Rotation paths and how fast each direction turns (deg/step)
Each turn is a multiple of 5 degrees from 10 to 175, or 0.
Each row of a path follows its step; steps can be skipped.
Path 1:
step 0: [-54 -15   4 -15  12  -6  -6  18 -14 -12   5   5 -32  15  10   3   8   5
  14  17  -1  34   6 -36 -33 -42   2  43  21   1 -26  -1  11  -2  31  10
  -6  -2 -24 -19  18 -26   0 -28   0 -18  30]
step 1: [  3  -3   3  21 -10 -47  31   7 -15  -4 -10  11 -31 -36   1 -25 -11 -18
  13  -6   9  28  18  23 -33  55  16   7  13  -5 -16  29  35 -19 -41  -9
  10   5 -18   2   3  11 -10 -16   9   5   6]
step 2: [ 13   1  17 -21  11  -2  17 -35 -26 -22  19 -52 -13   9 -10 -31  47  -9
   7  34  14  -9 -26   3 -21 -10  -2 -27  -1 -15  16  11  17  23  10  23
  29 -11 -10 -15  11  12 -43  10  20 -12  12]
step 3: [ -3 -13  -4 -30   2  17 -38 -14  -2  12 -10  -3 -22 -30  -2  17 -12   7
   9   1 -21  25   9   5  28  23  18 -45  25   4 -16   7   9  -1 -16  31
 -10  59  34 -27  20  -6 -23 -10  10 -27  -8]
step 4: [ 16 -16 -26   3 -22 -27 -13  16  50  21   0 -24  29   4 -37  -5 -11  13
  10  -8  11 -17 -20 -20 -35 -11 -19 -28   5 -15  -7   5  -4  10   6  -3
 -33  28 -25   4 -12  27 -52  -4 -10  21  -6]
step 5: [  4  -7 -20 -18  21  -1 -27 -21 -24 -15  17  14  34 -11  21 -24 -42  25
   2  -4 -23 -30 -12 -23  11 -50  20  18  26   3 -23 -27  19 -28 -18  22
  18   1 -10   7  12  -8 -16 -10   4  22  29]
step 6: [-33  24  34  22  -1  -1  44  -3  21 -11 -12 -30   7 -28 -12  -3 -52  14
  20 -20 -14 -11  -5  -3  33  11 -10   2 -18  -4  15  31  10 -20 -10  12
   8  24 -31  18 -21  15   8 -17 -28 -15  15]
step 7: [ -8  25 -12 -16  14  38  17   4  32   6  15  11  -2   9  11 -12  39  56
  32  -4  13 -13 -32  -1 -18  -5  12  13 -50   0  10 -15  12  17 -24  14
   6 -18 -12  -1  23  -3   3 -32  32 -11  17]
step 8: [-53 -37 -13 -18 -18 -14   5  19  -6   9 -11  11 -28  16  46   4   1 -18
  28 -39  -4  -8   8  22  38  26  -5  -7 -21 -16   4 -17  20  -8  -6  12
  -6   9  17  26 -12 -27 -31  16  14  -6  17]
Speeds:
[  7  -2   1 -14  -6   8  -6   0  -1  -2  11   1   7  11   2   6   5   7
   4   8   3   5   6  -1   5  -2   3   5   2  -1 -12   3   3   3  -5  -1
  11   4  -9  -1   8  -7  10  -4   3   6   2] : 155
[  7  -3   2   1  -6  11   7   4  18   0  -2  -3  -2   0   3  -2   2   0
  -5  -2  -4   9   2  -8   2  -4  -2  10   0   5   1   3  11  -7   0  -2
 -12   1   6 -10   5   1  -3  11   7  -3   6] : 100
[  0  -3  -2  -2  13  -3   4   0   8   1  -2  -4  -7   1   5   3   5  -7
  14   0  -2   6   4   3   0  -4  -7   6  -5   3  -5  -3   1   2 -10  14
  -6 -12   0   7  -8   0  12  -3  -6   2   4] : 45
[-12  -4  -4  -3  -6   7  -9   2   0   0  -1   0   3  -5   8   6   1  -8
 -11   5   4  -8   4   3  -1  -3   9  -1   4  -5   3  -1  -1   0  -1  14
   4  -5  -4  -8  -5   2   3   6  -3  -7  17] : 135
[  8   7   3   8   3   1   9  -2  -7   0  10   3   3   5  -2   1  -1  -6
   0  -1   7  -3  -1   0   0 -10   1  -8   1  -1  -3  -5  18  -5  -8  -1
   7   5   4  -3 -10  -5   2   7 -12  -9  -2] : 95
[ -2  -6  -5  -4   1   8   3   3  -7  13   9   5  -2  -8   0   5  -1   4
   4  -5   1  11  -5  -2   0  -1   0  -2  -5 -10   1  -7   0   9   2  -6
 -12  -1 -10  -9   4   9   3  -3  -9  -9  -3] : 100
[ -7 -11   5  -3   9   3  -3  -2   8 -10   2   1  -3   5  -6  -1  -4   1
  -4   5   5  -2 -15   2 -12  -7  -6   3  -5   6   2   3  -4  10  -5  -5
   5   2  -4   2   8   0   0  13  -7  -4  -2] : 155
Path 2:
step 0: [-13  28 -13   9  -9   1  -1 -17   5  -6  -1   6 -23 -13  12  25 -35   0
  -5  36  21 -19  -8  21  -5 -27  10 -12  11  28  -7 -17  27 -13 -46 -10
  34  28  33  20   3 -12  22  20 -13 -17 -15]
step 1: [  9  -7  -9 -23 -56  14 -13  -5  29  -5 -19   2  -9   8  21  -8 -34  23
 -11 -18  11  18 -22 -10 -30 -29  29 -25   4  19 -18   5  -8   7  -1 -11
  18  -1  -1  -3   0 -21  -1 -51  17 -14  -4]
step 2: [-21 -23 -27 -18  19  34 -11  -4   8 -34   4   4  -5 -19   9  15 -25 -15
 -17  19 -13  20 -26 -29   0 -28  13   3  19   6 -17   2 -13  -3 -22 -16
 -49  23 -14 -25  -8 -21 -19   8 -28 -16 -10]
step 3: [-40   6   2  -6 -18  -9 -17   6  32  10 -29 -20 -30  -2  10   5   8 -48
   3  10  16  -7 -16  20  19  -5   7  16  51  29  -5  15 -17  -2 -27  -5
   2  -6  -4 -14  24 -34  27   4   8  -4   8]
step 4: [  6 -18   3 -19   5   8  10 -26  26   8 -17  13 -19 -17  16 -12 -31 -38
 -15 -12  10   8  44  -6 -13 -10  -6  -7 -18 -21 -11  19  -4  -8 -25 -35
  13  -2  18  21  12 -56  -8 -10  -2 -27  10]
step 5: [-34  -6 -37 -16 -23 -39  26 -11   3  17  -7  -8  21  -7  20  -8 -21 -10
 -26  14 -32   3   3  24 -16 -18  37  20 -12   4 -20   2 -15  10  15   7
 -16  26 -23 -12   4 -38 -27   4  -1 -15  -6]
step 6: [-10  -2  -3 -33  -3  -7 -21  -5   9 -14 -14   4 -17  -8  34  29  -1 -22
 -12  34  13 -17   3  27  -8 -39 -20  13  21  -8 -11  -7  13  -5 -23  32
   9 -13 -30  26  39   3 -35  -3 -26   9 -21]
step 7: [ -1  12  -4 -18 -59   0 -34 -22   5  13 -39   8 -33  16   4   4  29 -30
 -32   7  18 -17  -4   0 -13  -2   1  -5 -40   2 -22  13 -10 -10  -1 -16
 -11  13  31   1   0   0 -13  -7 -12 -27 -10]
step 8: [-20   6 -12  15  -7  -4   8 -21   7  19  -4  34   4 -33  21 -17 -13   9
 -16  43  20  25 -14 -15  -7 -15  28  -3 -15 -14  13 -10   7  -4 -43  16
   7  50  11 -10   7 -13   9  -9 -27 -21 -27]
Speeds:
[ -2   3  -5  -2   5   2   1  -2  -8  -4 -12  -5 -11   5  -8   3  -9   1
  -6  -9 -11  -4   6 -10   0   7   7  -1 -10  -6  -6   7   4   1  -6   0
 -13   0   4   1  -2   7  -3  -1   0  -5   1] : 135
[ -8  10  -2  -4   7  -8   6   3   3   1  -7  -4   6 -10   2  -2   1   9
   7   0  -2  -4   2   3  -2   5   4   1   5  12   2  -5   1 -12 -13   0
   4  -5  -2  -8   9  10  -1  -2  -8  -3   2] : 130
[  7  -2   2   3  -1  -3  -5   1   6  -1   7   3  10  10   0  -4  -1   0
  -6  -5   8  -5   5  -2  -5  -1  -6 -15 -10  -1  -4   1  -7  -3  -4  -4
  -2  -2   3 -13   7   0  -6  -8   2 -12  10] : 120
[-10   2  -9   9   2   1  -8   0   9   2   0   3   0   8   0   4 -12   1
  16  11   2  -6  -2   1   7  10  -1  -3  -4  -3  -3  -2   4  10   0   7
   1  -3  -5   3  12   0   2  -3   6   0   0] : 130
Path 3:
step 0: [ -9 -13  18   0 -14   2 -13  -8  -9 -24   1  -9  18 -15  -1  20 -18 -34
  21  -2 -24 -22 -22  36   3 -54  18  56  14 -13 -30  30  20 -14   2   6
   0 -15   8   7  -1  14  25   9  13  12 -20]
step 1: [-12 -15  12 -19  15   2  -6  23 -17 -26  23 -22  14 -13   5  17  27  -3
  13   5  -2  17  58 -36 -30   1 -18 -32 -24  -5   9   4  -1  24   5  11
   2  -7 -29  11 -41 -13  12  -7  31  28   0]
step 2: [ 13   9 -13  10 -15  -9   6  -2 -44  21  28  -3  16  25   4 -15  -1   5
 -41   8  -3 -29 -36   0 -33  38 -21  11  29   7  24  24   2  -6  35 -16
   4  -7 -24 -31  -4  19  12 -20 -10 -14  -8]
step 3: [ 12  -8  -6  12  16  31  -7 -16  15  28 -32  -7   5  -3  -1  33 -13  -6
   8  -3  19  31 -25  48   8  -2   0  38 -40   5  10  17  -3   8 -25   3
  -8  30 -41   1   3   7   6  16  20  32 -10]
step 4: [-19 -20  41   8  -6  -3 -19  25  20  17   3 -18   9   5 -20   3   3 -12
 -10  18 -19  18  15 -23  18  -6 -52 -24 -16   2  33 -23 -27 -19  10  35
  44  12  20   5 -14  -2  -7  -1 -27 -11  -2]
step 5: [-10   1  29  -3 -33  -7 -16 -40  -9  27 -13 -24 -36  19  19 -23  25  17
 -15 -26   4   1 -13  -3   5   5  25 -15  59  -2  12  14  12  22  10 -31
 -12  14 -15  12  11  -4  -8  -4 -29  12   3]
step 6: [ -1 -15   1  -1   1  20 -33 -15 -13 -29  -4  45 -15  13 -19  10 -10   1
  28  -3 -25 -10  -8  13  20 -14   7  16  -8  30 -34 -26  -2 -22 -27 -21
   3  44   0 -28 -34  14  -3  20  15  16  13]
step 7: [  6 -43  11  -7  10 -36  -9  13  23  -6   5  -4  22 -18  29 -47  10  -4
 -16 -21   9   0  -3 -31  -9  18 -21 -33 -32  28   7  -5  -5  -3 -28  -1
 -17 -23  37  26 -15  -8  21  17   2   5 -12]
step 8: [-13  23  13  32 -13   9  -6   9  -5  17   3   5  15  -5  -1  -3 -11  12
 -20  22 -13   1 -47 -30 -18 -12  41  21  30  -2 -42  19   4  10  17  11
 -39 -22  -5  -9   2 -14  25 -14 -37  11  21]
Speeds:
[-11  -5  -9  -4  -9 -10   5   8  -3   2  -5  -1  -2  -7  -4  -3   4  -2
  -4   9  -1  -8   2   2  -1   4   4  -5   1  14   4   0  -6  -2   2   3
  12  -2   2  -2   8  13   1  10   2   5   0] : 145
[ -6   2  -8   8   0   1  -9  -8  -5   4   3  -7  -5  -3   2   5   4   2
   7  -2  -4   2   0  12   4  -6   1   8  -6   8   0  -9  -2   2   0  -9
  -9 -12  -2  -7   2  13   1  -7  -4  -7   4] : 120
[  0   0   1   9  -5   2  -1   0  -6  -6   5  11   4   9  -8   2  -8  -3
   2   7 -12  -2   2   7  -5   4  -2   2   4  -1  -7  -2  -8 -10   8  12
   2   1   5  -5  -6  -1   2   2 -13  -8   6] : 170
[-9 -1 -4 -7 -4 -2 -2  1  3  2 -5  2  2  3  7 13  7 -1  2 -8 -4  8 -1 -4
 -7  1  0  3 21 -3  6 -8  2  0 -2  8 -1 -6  2 -9 -7 -2 -6  2  9 -1  3] : 90
[ -1   7 -12   0   0   0  -9  -2   3  -1   1  -2   0  -3  10   8  -7  -3
 -11   5   5   2   4   2   5   1  -9   2   3  -6   6   3  -6   3   4  -1
   7   9 -14   6  -9   7  -4   6  -9  -5  -8] : 40
[ 10   2   3   5  -8  -8  -3   0  -2   1   1   4   6   3  -9   3   3  11
   2  12   9   6  -1  -2   6   7   2   0  14   0  -2  -1   6   0   4 -13
  -1  -2 -11  -2   6  -2   6   6   3  -6   7] : 115
[  2  -3  -5  -7  -5   1   8  -3  -1   4   9   5  -9   2  -7  -3   4   7
  -6 -12   8  -8  -1   3   4   6   8   3  -8  -8   4   1  -8  -5   2  -3
  -2   2  -2  -9 -16   1   2   6   7  -5   5] : 95
